(in the rows, 128 means zero)
The rows of T fall into a few groups, which share some directions, and each row is roughly a mix of its group's hidden directions, except some rows that fit no group.
T:
[[111 140 134 118  81 175 150  78 107 164 140]
 [171  94 127 142 140 106 110 180 114  84  98]
 [100 183  90 147 113 127 161  97 127 174 129]
 [104 140 159 128 158  66 119 133 146 168  91]
 [176  91 116 152 132 121 110 178 120  84 104]
 [111 161  69 156  96 124 110 151 118 127 174]
 [145 112 128 103 180 138 129 147 179  77 145]
 [181 144  86 142 164 143 143 143 110  80 143]
 [172 103 147 191 111 116  97 106  96 133 119]
 [101 116 175  96 149 124  99 170 178 114 118]
 [140 135 107 130 184  83 112 164 153  86 123]
 [179  92 124 146 126 122 105 177 112  86 104]
 [119 122 140 156 136 123  57  84 156 160 130]
 [167 101 105 153 151 108 110 178 136  81 109]
 [110 136 145 141  63 122 132  92  75 155 121]
 [117 142  93 129 126 179 152 118 169 186 118]
 [134 114  71 154 119 112 156 138  67 100 120]
 [151 155 132 180 161  79 101 106 128 156 110]
 [138 133 164 104 175  90 102 177 149 113 150]
 [131 107 113 157  91 192  95 141 110 132 163]
 [107 114  94 147  92 155 144 138  75 177 137]
 [111  79 169 134 110 102  88 116 116  77 130]
 [176  97 115 161 152 126  86 164 149  93 140]
 [ 97 135 135 134 117 149 149  77 131 196 107]
 [165 121 168 107 154  97 115 153 116  66 131]
 [134 134 138 168  65 129 119  89  82 147 136]
 [118 114 143 101 119 178 192 135 125 161 157]
 [109 106  99 132  92 178 143 163  84 151 148]
 [ 89 165 130 117 113 125 167  94 105 183 108]
 [ 85 167 102  83 156 135 167 138 158 150 124]
 [148 201  90 125 139 144 158 140 127 155 150]
 [ 77 103 155 109  74 137 119 100 137 169 127]
 [142 102 122 133 145  70 147 154  70 131  99]
 [128 144 141  85 165  85 174 153 143 102 100]
 [135  95  95 130 126 129  96 194 165 101 141]
 [139  85 109 138 112 179 190 151 123 136 130]
 [ 74 136  94 110 126  75 146 148 128 137  85]
 [153  97  97 128 136 118 114 189 133  72 135]
 [ 98 136 161 122 157  69 120 134 149 168  91]
 [153 156 141 109 165  79 171 142 139  90 104]
 [ 99 156 150 127 115 160 137  68 146 179 126]
 [159 108 120 124 144  91 116 183 106  72 133]
 [117 177 103 144 101 121  92 147 130 110 189]
 [123 110 116 102 190 103 129 169 166 108 101]
 [ 91 175 105 128  94 135 151 114 106 185 126]
 [140 119 120 139 174  74 103 170 142  90 105]
 [147 128 144 121 130 108  89 162 132  58 162]
 [147 120 138 145 147  73  75 155 126  95  97]
 [102  93 107 151 115  79 128 143  89 175 107]
 [175  91 103 154 140 136 124 184 138  88 124]
 [ 73 148 116 111 141 114 178  83 121 154 107]
 [164  77 169 129 111 133 124 183 101 122 113]
 [172  95 117 160 160 118  84 173 143 108 123]
 [ 93 134 112 145 108 148 150  84 122 195 112]
 [112 110 146 165  74 170  97 150 112 157 148]
 [162 106 118 147 162 104 103 186 150  88 127]
 [ 94 100 132 121  84  75 120 134  92 112  90]
 [136 111 141 152  95  96  89 116  89 118  70]
 [120 130 155 137 128  72 140 102  61 145 111]
 [121 179  92 118 149 169 145 145 155 169 154]
 [107 133 118 108 114 179 190 104 127 160 153]
 [ 79 116 169 118 123 102  93 118 159 175 108]
 [132 118 172 101 156 142 143 114 167 182  91]
 [ 94 139 149 122  81 114 148  91  81 162 105]
 [182 142  89 138 160 149 137 139 116  73 146]
 [ 91 174 141 110 110 119 112  62 115 155 128]
 [162 144 119 178 123 118  96  60 127 137 136]
 [140 113 116 102 177 135 120 168 177  85 142]
 [151 105 102 136 130 102 123 168  94  60 135]
 [167 103 103 162 117 172 100 157 114  97 162]
 [ 80 153 121 124  93 101 156 101  96 167  99]
 [117 101 126 143  87 185  80 108 133 135 160]
 [106 147  98 138 118 162 160  96 135 195 114]
 [178  82 115 152 121 140 124 179 118  93 110]
 [145 130 144 171  71 135 119  80  89 133 144]
 [161 160 160 121 150  79 162 132 147  86 107]
 [116 111  90 116 102 171 167 165  81 134 143]
 [112 140 173 108 106  75 154  86 149 139 101]
 [ 89 165 106  81 133 138 151 128 177 152 154]
 [ 88 160 163 103 163  72 108 117 140 145 130]
 [ 70 161 119 127 142  91 133  75 136 151 109]
 [119 184  97 133 118 168 146 123 133 181 157]
 [139 136 108 109 196 143 129 172 173 137 127]
 [162  81  98 152 128 164 162 175 137 109 130]
 [114 139 131 123 137 140 152 112 146 214 102]
 [184 101 133 151 115 138  83 174 128  96 134]
 [ 91 148 131 108 100 149 162  70 104 164 121]
 [137 131 165 129 137  69 135 114  62 111 118]
 [172 190 109 108 157 154 161 143 138 116 143]
 [141 115 121  99 179 140 125 161 179  85 145]
 [152 104  97 135 132 102 121 176 101  66 135]
 [ 78 146 140  74  91 135 165 100 124 112 141]
 [102 173 113  93 160 156 164 131 151 173 132]
 [143 100 146 104 170 128 132 125 169  62 139]
 [174 118 155 121 119 107  78 156  93  91 104]
 [122 146 118 109 132  76 192 109 104 148  98]
 [117 112 108 127 115 184 195 123 135 155 149]
 [ 84 108 137 134  70 144 133 126 102 184 130]
 [ 96  99 121  91 113 177 140 187 119 121 141]
 [163 152 114 146 142 179 128 115 162 115 184]
 [ 84 101 123 138  88 154 101 115 112 188 136]
 [131 108 120 161  89 187  84 123 119 134 163]
 [114 142 156  86 166 145 176  84 156 117 134]
 [110 129 116 136 128 141 169  91 114 196  92]
 [180 157 109 137 182 101 135 116 137  84 123]
 [119 115  82 160 104  94 123 146  71  98 141]]

Each list below has four rows that fit no group; the rest each fit one group, if only roughly. Name those rows in the order they come.
  K243: [ 96 146 130 143 110 141 151  71 113 188 116]
  K285: [110 145 142 153 109  97 139  76  65 146 124]
  K592: [117  89 163 120 137  72 127 121 102 120  74]
  K980: [167 156 107 108 175 109 163 126 127  74 122]
  K818: [ 93 148 146 120  79 123 157  76  89 145 119]
  K883: [143 147 149 115 178 110  98 105 183  91 126]
  K571: [ 88  98 117 147 110 160  88 142 111 186 137]
  K271: [ 93 164 151 106 120 110 145  59 127 156 144]
  K715: [ 90 137 102 130 106 177 117 120 116 182 165]
  K138: [123 173 128 134 126 152 170  63 101 149 122]
  K971: [145 133 101 135 188 114 136 136 191 101 132]
  K161: [136 136 118 161  98 146 144  81 141 196 115]
  K24: [176 110  96 191 119 154 138 141 107 107 144]
  K190: [144 114 147 133 149  70  90 169 115 100  94]
  K544: [100 116 142 131  62  97 123 101  80 125 109]
 : K271, K715, K161, K24
  K491: [ 90 134 114 144 109 131 137 103 127 210 116]
  K163: [ 98 160 117 151 100 101 159  77 104 162 106]
  K914: [177 108 163 174 127  89 114 112 107 146  96]
  K919: [ 78  97 142  87  95 160 143 173 125 140 131]
  K193: [ 67 110 139  88 108 125 153 148 123 176 113]
  K798: [131 161 182 103 154  98 134 115 135 185 113]
  K228: [ 74 161 143  93 151  99 158  90 121 154 120]
  K334: [173 118  83 152 161 130 135 157 118  72 131]
  K669: [139 142 115  98 174 167 125 168 176 131 157]
  K286: [149 156 124 110 176 101 184 117 101  99 106]
  K129: [112 140 142  79 152 157 176 127 176 149 149]
  K82: [125 161 156 113 144 129 151 104 139 205 110]
 : K914, K334, K286, K129
  K926: [ 94 153 130 138  96 105 158  82  92 168 105]
  K128: [146 135  97 116 109 140 195 145  80 101 133]
  K214: [ 62 146 115  87 102 167 133 150 133 145 145]
  K305: [ 65 140 148 121 108 115 118 101 158 181 112]
  K678: [160 133 162  94 156 156 116 153 192 134 124]
  K207: [ 82 164 126 115 113 127 144  61 113 160 116]
  K820: [146 110  98 132 116 195 101 134 125  93 168]
  K72: [110 130 136 145  97  87 148 130  56 157 117]
  K621: [140 105 132 118 167  87 131 183 147  89  97]
  K532: [146 145 137  90 175  89 155 131 155  81 108]
  K498: [143  97 152 126 140  65 109 162  92  93 121]
  K265: [153 109 158 106 144 129  95 168 172  79 142]
 : K214, K305, K72, K621
  K487: [123 187  89 149 114 119 152 113  79 147 150]
  K887: [164 128 176  96 159 124 116 143 147  69 132]
  K363: [105 171 130  98 159 154 172 107 142 177 126]
  K177: [140 141 182  72 140 129 115 133 171 102 151]
  K124: [152 139 102 119 133 144 106 189 171  96 160]
  K121: [159 123 183 101 139 120 100 155 173  94 115]
  K542: [172 110 142 101 163 148 119 172 177 103 119]
  K225: [ 84 121 123 156  96 110 132  81  84 167 120]
  K619: [106 122 146 157  65 135 112  96  87 161 115]
  K474: [131 115 101  85 117 170 169 162 110  86 145]
  K3: [107 167 135 121 131 156 164  92 110 191 120]
  K749: [104 120 166 150 104  95 112  81  72 121 132]
  K864: [157 143 107 104 178 105 147 126 135  67 103]
 : K177, K121, K619, K864
  K166: [107 120 130 148  57 149 152 131  85 160 137]
  K890: [ 95 148 140 103 108 165 166  87 127 172 158]
  K776: [125 168 163 118 136 147 155  62 119 163 119]
  K613: [164 103 173 175 111  99  84 125 112 127 108]
  K599: [165  94 159 175 113 112  95 116  85 140 106]
  K410: [135 170 110 138 104 186 149  98 132 163 162]
  K43: [126 120 113 141  99 199 109 142 105 141 175]
  K447: [127 132 109 125 116 192 160 121 153 154 182]
  K379: [143 151 136 107 178  70 144 105 155 108  98]
  K88: [101  95 115 152  92 144  90 129 103 185 108]
 : K613, K410, K43, K88
  K126: [149 117 127 115 134 136  93 177 169  73 154]
  K570: [139  94 136 156  91 106 117  78  99  80 114]
  K553: [128 115  82 133  92 163 166 126  73 145 143]
  K909: [140 102 151 114 134 116  82 172 164  79 146]
  K7: [133  74  85 141 125 108 112 188 126 107 120]
  K322: [153 151 128 153  84 179 114 113 104 153 172]
  K443: [145 125 106 131 151  98 104 196 152  86 140]
  K440: [ 97 128 144 137  90  90 147  86  86 147  92]
  K326: [138 120 101 137 121 110  88 189 139  87 164]
  K638: [ 76 151 133  98  90 122 162 109  98 168 113]
  K932: [ 81 120 142 124  67  96 137 108  88 149 115]
  K743: [154 108 101 133 174 124  97 189 160 113 128]
  K784: [ 92 144 131  75 150 131 146 174 175 142 137]
  K478: [148 107 104 122 132 157 103 180 180  93 146]
 : K570, K443, K932, K784
  K141: [114 153 164 130 127 120 153  74 100 183 112]
  K732: [ 98 166 160 104 151  92 124  76 133 165 121]
  K588: [ 94 155 129 119  92 131 144 119  89 195 113]
  K459: [118 154 123 142 138  60 113 146  85 166 111]
  K748: [121  93 126 153 122  70 106 145  98 124  74]
  K834: [113 157 118 146 115 125 165  74  74 157 119]
  K695: [157  97  92 142 128 137 112 176 132  73 158]
  K525: [ 81 165 126 123 110 119 133  61 117 161 116]
  K197: [152 140 135 129 193 112  85 140 169  98 125]
  K365: [125 163 174 111 145 121 145  96 132 193 113]
  K620: [ 99 104 121 135 125  61 125 142 113 128  70]
  K62: [186 105 132 165 170 139  94 151 154 118 142]
  K376: [144 161 131 114 129  73 187 100 121 107 104]
  K837: [111 148 138 116 125 176 163  58 128 147 142]
 : K732, K459, K695, K837
  K579: [159  95 114 145 142 103 126 197 134 129  87]
  K627: [170 119 142 101 158 142 115 175 171  86 130]
  K536: [166 116 148  98 157 158 119 163 181  95 131]
  K25: [169 135  91 161 111 165 152 141  78 110 152]
  K239: [159 120 152 101 150 158 107 155 192  98 135]
  K702: [101 142 140 121 153 104 161 104 110 183  78]
  K46: [ 95 154 154  88 150 141 107  94 171 154 161]
  K505: [151 108 132 134 167  83 108 182 133  89 105]
  K726: [106 141 172  99 132 113 126 129 150 199 101]
  K606: [132 132 161 162 109  87 123  88  65 130 124]
 : K579, K46, K726, K606
  K402: [152 128 107 159 148 105  83 190 150 112 146]
  K634: [160 105 146 124 159  95 104 188 124  90 113]
  K12: [132 145 143 165 111 112 137  58  82 147 122]
  K101: [189 104 128 181 148 135  91 132 140 105 145]
  K815: [156 122 147 104 146 136  98 172 178  83 147]
  K347: [119  91 125 154 107  66 105 136 101 113  85]
  K387: [105 122  96 157 112  99 153 111  70 169 109]
  K747: [143 110 154 116 161  76 110 183 119  98 106]
  K64: [160 106 142 128 157 107  70 167 125  86 113]
  K580: [ 80 154 145 102 112  89 144 108  77 141 100]
 : K402, K12, K64, K580
  K520: [174 100  88 178 115 119 130 168 106 108 118]
  K567: [168 100 168 100 164 103 119 165 138  90 112]
  K454: [145 112 121 147 144  74  86 185 129 116 103]
  K878: [ 97 150 131 113 120 132 175  63 112 160 109]
  K272: [100 131 108 116 158 153 180 121 183 162 136]
  K741: [146 120 115 137 126  92 130 142  67  65 135]
  K167: [114 147  92 151 117 135 173  89  88 172 113]
  K989: [186 154 103 188 135 118 123  99 107 119 136]
  K651: [129 120 135 163  58 114 108 105  79 138 122]
  K450: [153 111 113 158 148  83  90 158 130  85  92]
 : K520, K454, K878, K272
  K729: [134 117  73 140 114 151 110 170 149  77 156]
  K751: [ 90 153 111 144 104 146 133  97 138 201 133]
  K867: [ 95 128 123 137 106 168 134  92 156 194 117]
  K295: [156  99 112 121 135 155 123 152 145  48 132]
  K95: [140 115  93 137 121 112  98 188 132  77 156]
  K521: [ 99 139 117 135  81 149 135 113  76 183 128]
  K689: [161 145 173  88 177 117 135 151 158 149 108]
  K917: [129 152 191 109 144 122 148  75 116 159 108]
  K287: [148 140 120 136 176  88  85 160 160  91 135]
  K513: [ 95 167 108  94 137 175 152 117 154 166 153]
  K816: [153 109 145  99 151 174 129 130 185  85 122]
  K625: [100 133 153  92 121  72 147 143 109 122  73]
  K107: [192 158 110 169 149 118 128 137 119  83 140]
  K179: [130 130 141 130  64 173 115  86 100 156 131]
  K713: [ 94 159 100 105 134  95 192 114 126 152 107]
 : K521, K513, K625, K713
  K356: [113 100 157 141 112  70 107  85  94 114 104]
  K722: [103 145 130 134  66 138 133 110  80 177 128]
  K156: [ 99 159 128 115  96 162 142  67 124 165 149]
  K727: [189 150 105 158 139 138 119  86 128  86 147]
  K104: [120 121 129 177  72 131 111  83  85 136 133]
  K302: [134 154 148 153 109  68 159  93 111 159 101]
  K377: [193  92 119 167 139 121  98 141 126  90 123]
  K587: [114 139 128 112 144  81  85 189 132  93 121]
  K894: [118 116 152 110 138 150 104 141 205 166 118]
  K353: [106 139  92 142 107 178 163  89 149 157 157]
  K333: [155 152 112 123 194  83 151 142 133 102 107]
 : K356, K104, K377, K587
